(in the rows, 128 means zero)
One hidden turn or mirror swaps the rows below in pairs. Which row is each named row swapped with?
The rows were stretched afterwards, more along some directions than others.
moz: [123 113  99 146 126 100 132 155 124 127 108 144 129 114 132 100 120]
nipir: [136 113 130 100 144 135 145 124 141 161 151 134 133 124 126 172 147]
Nidet: [141 101 101 117 119 120 110 170 110 160 124 132 117  98 134 130 145]
rekoz: [125 127 145 128  99 146 105 117 106 112 135 104 119 149 131  98 117]
nesa: [150  95 126 112  83 132 102 109 132 138 158 138 116 142 137 126 129]
zulis: [147 107 134 114  91 140 106 112 131 121 157 112 105 152 141 131 127]
datof: [122 119 124 137 143 137 117 156 111 130 110 116 132 158 126  90 121]
tofuz: [126 116 125 139 117 138  99 135 135 130 111 115 139 163 132  87 110]
Marik: [126 108 110 134 130 123 117 157 148 148 115 124 138 106 136 115 115]
renel: [131 108 107 121 130 129 117 160 138 155 115 125 121  92 144 129 130]
pafo: [116 108 128 125 105 139 156 124 166 131 149 125 114 114 151 162 112]
mikud: [110 105 143 125 113 156 148 126 164 130 152 110 115 133 151 156 113]
ziz: [136 129 131  92 140 136 141 132 106 150 142 118 114 121 128 171 162]
sime: [122 124 116 147 130 113 139 142 167 125 104 129 134 120 135 112  97]
noted: [110 110 140 116 103 155 149 124 162 135 148 112 115 131 155 160 113]
mib: [133 115 113 135 123 114 121 139 152 140 108 135 126 102 141 125 111]
nasi: [122 100 129 132 127 157 103 165 111 129 124 102 121 167 137  85 118]
defi: [127  93 113 123 128 143 112 168 159 153 130 114 117 101 146 135 108]
sovar: [117 103 146 109 112 167 141 129 161 140 156 103 113 136 154 168 118]
Lepab: [119 125 139 140  99 131 112 118 116 105 132 112 119 136 130  93 109]
kosam: [140 107 120 129 109 113 123 118 110 119 146 141 125 152 122 103 129]
nep: [122 119 127 112 140 126 156 136 143 155 147 140 125 119 128 158 138]
gifeb: [136 107 138 119 136 168  94 172 112 126 128  78 103 150 149 108 133]
Lanoz: [124 124 142 123  88 144  97 121 111 111 135  99 112 132 138 100 111]
murul: [135  84 114 123 127 150 104 169 158 146 136 109 108 111 153 133 110]
zutu: [141  84 133 118 102 162  90 144 148 161 131 114 137 162 140 112 120]
Modu: [140 102 123 128  82 120 122 102 151 119 145 137 121 145 136 119 107]
pepef: [142 121 128 120 104 122 110 114 112 129 145 131 122 133 118 112 129]
bev: [136 134 126  99 130 116 143 111 121 162 137 148 136 119 118 165 155]
vos: [135  95 103 140 108 126 107 160 135 137 129 132 102 109 147 113 116]
zun: [132 125 132  99 131 132 138 110 124 152 141 136 129 121 125 169 157]
Vateg: [128 110 125 113 121 132 157 123 144 147 158 141 120 130 133 165 138]
Padu: [139 107 139 117 106 141  93 126 123 133 149 117 119 146 127 100 122]
fibot: [111 120 140 121 108 149 157 120 157 133 146 116 112 129 149 155 116]
gemot: [126  95 130 134 124 159 100 163 116 132 127 100 129 172 142  84 127]
Fini: [137  93 145 109 128 182  79 151 140 154 130  86 130 157 146 116 128]
kab: [129 119 132 126 129 151 103 139 142 157 114 117 135 142 132 116 120]
mukeb: [132  98 107 122 125 138 107 167 137 142 132 112 105 111 153 136 129]
Gegel: [124 103 134 131 147 158 116 162 122 136 125 110 118 160 139  98 124]
tazor: [131 112 117 130 143 127 113 155 152 148 115 126 123  94 134 118 108]
pevap: [141 104 125 126  86 121 108  98 130 120 144 142 122 141 129 113 124]
Ret: [131 107 130 131 116 153  92 145 120 137 113 108 131 160 138  78 122]
sotuv: [129 142 120 117 126 104 161 110 134 135 134 142 125 121 124 161 138]
nelug: [122 125 133 134  93 126 116 121 113 106 133 115 116 134 132  99 108]
bem: [126 125 138 128  88 139 107 118 120 112 137 105 105 122 138 105 109]
Mos: [135 103 140 121 127 163  96 147 127 140 123 101 119 159 147 113 128]

sime pairs with gifeb
nelug pairs with sovar
moz pairs with Fini
murul pairs with datof

